In the data rows, 128 means zero.
Each row below has a hidden score, from 0 to 40, with 20 about the middle. What is it? The score is a weighted sum of the row's numbers plus the product of two more (or one squared), each taken from its middle value.
[117, 115, 140, 135, 110, 116, 175, 138, 106, 104, 116, 150, 111, 115, 114, 118]: 7
[118, 114, 108, 116, 142, 125, 116, 111, 133, 184, 155, 110, 126, 123, 117, 122]: 24
[117, 112, 111, 120, 162, 158, 163, 133, 105, 106, 117, 112, 149, 146, 168, 152]: 22
[114, 112, 132, 134, 109, 114, 114, 111, 109, 133, 130, 143, 111, 119, 114, 118]: 8
[119, 111, 111, 120, 159, 151, 115, 111, 106, 112, 120, 155, 111, 118, 113, 120]: 17
[118, 111, 109, 117, 143, 160, 115, 136, 126, 107, 118, 110, 133, 125, 122, 121]: 16
[142, 188, 147, 138, 108, 118, 117, 112, 169, 161, 142, 170, 111, 120, 112, 122]: 36
[115, 111, 114, 123, 161, 160, 151, 164, 108, 105, 115, 157, 111, 118, 114, 118]: 12
[119, 115, 139, 136, 108, 117, 116, 113, 150, 130, 128, 110, 162, 152, 170, 152]: 28
[121, 109, 109, 118, 159, 149, 115, 112, 112, 155, 141, 108, 132, 134, 147, 145]: 20
[117, 114, 111, 120, 122, 118, 115, 110, 110, 145, 138, 112, 123, 122, 117, 119]: 14
[120, 117, 161, 147, 112, 114, 117, 133, 154, 112, 119, 149, 111, 118, 112, 120]: 17
[121, 138, 190, 160, 110, 115, 129, 181, 122, 108, 118, 132, 111, 116, 113, 119]: 7
[153, 157, 118, 121, 108, 116, 114, 112, 107, 111, 123, 109, 154, 150, 170, 154]: 24
[178, 162, 115, 119, 111, 118, 186, 168, 107, 109, 120, 112, 110, 117, 111, 122]: 21
[119, 110, 112, 121, 128, 120, 116, 113, 108, 107, 118, 111, 172, 149, 147, 135]: 16
[120, 113, 109, 117, 170, 159, 168, 135, 107, 106, 120, 109, 181, 157, 165, 147]: 22
[122, 132, 178, 153, 109, 116, 114, 113, 159, 156, 137, 143, 112, 117, 113, 119]: 17
[123, 132, 157, 142, 110, 116, 114, 113, 106, 117, 125, 109, 119, 120, 115, 121]: 15
[150, 184, 135, 129, 108, 116, 131, 182, 121, 106, 116, 182, 111, 117, 114, 120]: 12
[116, 112, 113, 122, 182, 151, 189, 162, 107, 107, 116, 125, 109, 118, 114, 119]: 26
[121, 112, 114, 120, 116, 117, 113, 115, 174, 144, 136, 110, 110, 117, 113, 120]: 24
[126, 152, 162, 144, 108, 116, 114, 112, 107, 139, 134, 110, 112, 118, 112, 121]: 20
[119, 112, 111, 122, 160, 153, 116, 111, 121, 161, 143, 112, 135, 139, 154, 145]: 20
[131, 160, 138, 130, 109, 120, 117, 110, 106, 107, 119, 110, 147, 144, 162, 151]: 26
[118, 112, 109, 116, 167, 139, 173, 165, 108, 105, 116, 121, 111, 117, 113, 120]: 24
[120, 114, 133, 131, 109, 118, 176, 185, 107, 107, 118, 111, 110, 117, 113, 121]: 7
[116, 114, 110, 119, 140, 127, 115, 110, 150, 135, 130, 110, 170, 156, 173, 151]: 31
[123, 116, 104, 114, 163, 134, 122, 163, 126, 111, 123, 107, 113, 118, 111, 121]: 30
[121, 110, 108, 118, 177, 164, 115, 116, 165, 128, 127, 115, 111, 117, 112, 122]: 35
[166, 175, 125, 126, 107, 117, 114, 111, 162, 169, 146, 132, 110, 116, 113, 120]: 29
[185, 139, 112, 119, 109, 113, 114, 113, 168, 163, 143, 115, 111, 116, 113, 119]: 24
[122, 112, 113, 121, 113, 120, 170, 136, 106, 107, 119, 140, 112, 121, 109, 121]: 11
[176, 150, 117, 122, 114, 114, 114, 115, 123, 185, 155, 130, 112, 120, 110, 116]: 22
[122, 112, 108, 117, 131, 121, 122, 162, 130, 109, 120, 180, 111, 117, 112, 122]: 5
[167, 150, 116, 121, 109, 117, 117, 110, 108, 114, 123, 114, 148, 133, 128, 124]: 18
[119, 112, 112, 120, 149, 127, 115, 111, 134, 145, 136, 129, 110, 116, 112, 117]: 22
[116, 114, 139, 137, 109, 116, 117, 122, 170, 118, 123, 189, 111, 117, 113, 121]: 24
[124, 152, 181, 153, 110, 114, 115, 112, 108, 109, 121, 110, 118, 120, 113, 121]: 20
[118, 115, 141, 135, 108, 114, 114, 120, 174, 121, 124, 156, 112, 117, 114, 118]: 23
[118, 115, 160, 146, 112, 113, 118, 145, 148, 109, 117, 140, 113, 118, 112, 117]: 13
[116, 111, 111, 122, 164, 161, 166, 131, 105, 106, 115, 112, 156, 151, 172, 153]: 25
[122, 132, 190, 161, 111, 113, 114, 117, 180, 142, 135, 175, 111, 118, 111, 120]: 26
[119, 114, 125, 130, 111, 118, 118, 125, 162, 117, 123, 182, 111, 120, 112, 120]: 21
[163, 168, 122, 124, 110, 117, 181, 167, 107, 105, 117, 117, 112, 120, 112, 119]: 21
[119, 110, 110, 117, 156, 142, 115, 123, 139, 110, 117, 149, 110, 117, 114, 118]: 21
[131, 181, 165, 144, 110, 116, 191, 149, 108, 106, 117, 112, 118, 120, 115, 121]: 27
[123, 114, 109, 118, 161, 138, 163, 133, 107, 106, 120, 141, 110, 119, 111, 117]: 19
[120, 113, 108, 117, 182, 154, 116, 111, 148, 177, 151, 172, 111, 118, 111, 121]: 23
[116, 111, 116, 124, 111, 118, 119, 132, 133, 109, 118, 112, 110, 118, 113, 122]: 18
[127, 169, 182, 153, 109, 118, 116, 114, 174, 153, 142, 174, 107, 117, 112, 120]: 33
[113, 114, 114, 121, 178, 174, 118, 108, 159, 149, 136, 130, 111, 118, 115, 119]: 30
[118, 119, 143, 139, 111, 116, 117, 115, 179, 131, 131, 167, 111, 119, 112, 119]: 30
[119, 127, 173, 152, 106, 119, 115, 113, 174, 138, 132, 170, 111, 117, 114, 121]: 24
[125, 109, 108, 117, 160, 156, 116, 139, 127, 110, 121, 108, 170, 152, 163, 145]: 17
[120, 111, 111, 119, 134, 119, 116, 115, 154, 126, 127, 110, 131, 126, 118, 121]: 26
[184, 136, 114, 122, 110, 116, 116, 113, 174, 155, 138, 114, 112, 119, 114, 118]: 26
[119, 128, 171, 152, 108, 117, 116, 112, 158, 148, 134, 137, 109, 117, 113, 120]: 20
[121, 133, 183, 157, 110, 114, 187, 160, 107, 107, 120, 111, 115, 119, 113, 118]: 11
[121, 114, 109, 117, 136, 166, 117, 112, 123, 155, 141, 107, 123, 125, 117, 124]: 18
[136, 185, 149, 138, 110, 114, 168, 190, 109, 108, 118, 164, 111, 119, 113, 118]: 14
[122, 115, 142, 136, 110, 116, 124, 156, 114, 107, 118, 110, 112, 119, 113, 119]: 11
[116, 112, 113, 123, 149, 126, 116, 111, 113, 154, 141, 114, 130, 135, 146, 140]: 19
[180, 157, 114, 120, 110, 114, 113, 113, 134, 197, 159, 108, 179, 167, 199, 170]: 17
[117, 111, 112, 121, 153, 159, 117, 112, 107, 115, 122, 112, 111, 120, 112, 119]: 23
[118, 119, 162, 147, 110, 115, 114, 116, 180, 136, 131, 174, 109, 117, 114, 118]: 26
[123, 112, 112, 119, 111, 119, 114, 113, 106, 111, 121, 107, 129, 123, 119, 123]: 13
[117, 116, 134, 134, 107, 119, 116, 109, 108, 146, 138, 112, 175, 156, 171, 150]: 11
[117, 111, 111, 118, 178, 155, 158, 181, 108, 104, 115, 175, 112, 118, 113, 118]: 12
[127, 163, 155, 142, 111, 114, 118, 111, 115, 170, 148, 118, 113, 120, 112, 121]: 23
[124, 156, 166, 146, 109, 119, 116, 112, 106, 111, 120, 109, 116, 120, 114, 121]: 22
[127, 176, 174, 151, 109, 118, 117, 112, 174, 151, 137, 179, 110, 118, 113, 122]: 37
[118, 111, 111, 120, 110, 113, 114, 110, 106, 112, 119, 110, 146, 133, 132, 127]: 13
[116, 114, 110, 120, 145, 128, 116, 109, 121, 165, 145, 113, 111, 118, 114, 120]: 25
[122, 162, 168, 148, 108, 118, 117, 110, 105, 108, 118, 112, 128, 125, 118, 121]: 24
[119, 110, 112, 122, 162, 136, 117, 113, 166, 152, 137, 176, 110, 118, 112, 119]: 24
[119, 112, 109, 116, 158, 135, 127, 170, 114, 107, 117, 168, 110, 116, 114, 119]: 12
[133, 185, 153, 136, 109, 117, 116, 127, 163, 110, 119, 176, 112, 118, 113, 118]: 37
[114, 131, 176, 153, 108, 115, 115, 110, 107, 104, 115, 116, 150, 133, 134, 125]: 14
[122, 148, 188, 159, 110, 116, 116, 113, 169, 159, 139, 166, 111, 119, 113, 120]: 24
[121, 112, 130, 128, 107, 115, 113, 111, 108, 126, 128, 135, 112, 116, 113, 122]: 7
[119, 115, 136, 133, 110, 117, 115, 112, 107, 129, 131, 111, 185, 157, 168, 145]: 11
[143, 188, 144, 134, 109, 116, 116, 112, 164, 166, 144, 161, 111, 120, 113, 118]: 32
[118, 115, 115, 124, 113, 120, 116, 110, 106, 108, 120, 110, 166, 145, 143, 132]: 15
[119, 110, 112, 120, 171, 147, 171, 144, 107, 104, 116, 112, 136, 128, 123, 120]: 22
[121, 111, 108, 116, 135, 125, 116, 111, 118, 162, 143, 107, 131, 134, 147, 145]: 18
[141, 186, 143, 134, 107, 117, 122, 154, 136, 107, 117, 189, 111, 118, 114, 120]: 21
[117, 115, 136, 134, 108, 116, 115, 111, 107, 108, 120, 113, 111, 118, 114, 120]: 13
[126, 109, 104, 115, 158, 151, 113, 113, 115, 165, 146, 103, 132, 136, 149, 149]: 22
[120, 114, 108, 116, 151, 128, 189, 175, 108, 107, 118, 181, 112, 118, 112, 120]: 7
[167, 173, 122, 123, 108, 118, 116, 111, 127, 193, 159, 112, 176, 164, 199, 170]: 20
[117, 115, 112, 120, 133, 124, 179, 189, 107, 105, 117, 181, 109, 120, 112, 118]: 2
[118, 114, 129, 129, 108, 114, 114, 113, 177, 140, 135, 182, 110, 114, 114, 119]: 21
[128, 183, 161, 144, 109, 115, 116, 110, 124, 191, 157, 115, 180, 166, 200, 167]: 30
[116, 115, 119, 125, 109, 115, 115, 109, 138, 146, 136, 113, 165, 152, 167, 146]: 21
[118, 113, 110, 118, 166, 135, 193, 164, 106, 106, 118, 184, 110, 115, 114, 121]: 10
[118, 111, 110, 120, 179, 156, 153, 184, 109, 109, 116, 176, 111, 120, 113, 119]: 15
[121, 114, 115, 123, 109, 122, 117, 111, 105, 111, 119, 108, 131, 129, 123, 124]: 15
[121, 118, 146, 138, 106, 122, 115, 110, 113, 182, 155, 107, 166, 143, 143, 133]: 3
[120, 114, 109, 119, 161, 148, 165, 137, 105, 108, 119, 109, 140, 143, 159, 149]: 22
[122, 125, 173, 153, 108, 114, 114, 117, 179, 136, 135, 187, 111, 116, 111, 123]: 26
[122, 121, 158, 145, 113, 117, 116, 120, 161, 119, 125, 108, 156, 154, 173, 158]: 38
[121, 111, 108, 117, 184, 172, 117, 112, 137, 184, 154, 159, 111, 119, 111, 123]: 24
[121, 108, 110, 121, 126, 118, 167, 134, 106, 109, 117, 143, 111, 118, 113, 119]: 13
[123, 112, 106, 115, 153, 156, 114, 112, 107, 121, 127, 108, 113, 116, 112, 122]: 23
[119, 113, 110, 119, 121, 119, 116, 112, 146, 141, 133, 110, 148, 135, 131, 126]: 20
[115, 114, 113, 121, 122, 119, 116, 110, 129, 155, 141, 114, 132, 135, 151, 142]: 15
[147, 188, 138, 130, 109, 117, 189, 165, 109, 104, 118, 112, 138, 130, 123, 123]: 25
[118, 114, 110, 118, 118, 117, 115, 111, 113, 161, 146, 131, 111, 117, 113, 120]: 10
[118, 111, 111, 118, 127, 119, 116, 112, 143, 150, 139, 111, 179, 156, 169, 149]: 19
[120, 110, 111, 118, 124, 116, 114, 115, 158, 125, 125, 110, 176, 151, 159, 139]: 25
[120, 113, 125, 128, 108, 116, 114, 122, 157, 117, 122, 110, 111, 116, 114, 118]: 21
[123, 110, 107, 116, 180, 162, 160, 183, 108, 108, 121, 108, 116, 119, 112, 122]: 28
[180, 155, 119, 125, 109, 121, 194, 169, 107, 102, 114, 118, 108, 118, 114, 118]: 17
[151, 169, 124, 124, 109, 116, 171, 165, 108, 106, 117, 115, 113, 118, 112, 120]: 22
[121, 114, 142, 135, 110, 113, 113, 120, 173, 123, 126, 178, 111, 116, 112, 120]: 20
[120, 111, 109, 118, 161, 139, 116, 124, 147, 114, 119, 109, 114, 119, 114, 119]: 32
[115, 114, 111, 118, 147, 131, 163, 146, 107, 105, 115, 111, 138, 139, 157, 146]: 18
[133, 183, 160, 139, 109, 114, 114, 111, 163, 165, 144, 174, 112, 118, 112, 118]: 28
[173, 143, 111, 119, 111, 116, 121, 155, 127, 110, 121, 107, 163, 155, 178, 161]: 15
[119, 110, 113, 119, 115, 115, 115, 112, 136, 150, 136, 110, 163, 142, 146, 134]: 13
[125, 152, 162, 143, 108, 120, 116, 110, 106, 115, 124, 107, 176, 152, 158, 142]: 21
[120, 122, 165, 148, 110, 119, 116, 114, 178, 143, 135, 119, 111, 119, 111, 120]: 26
[172, 148, 112, 119, 110, 113, 113, 112, 107, 119, 126, 109, 168, 145, 143, 133]: 16
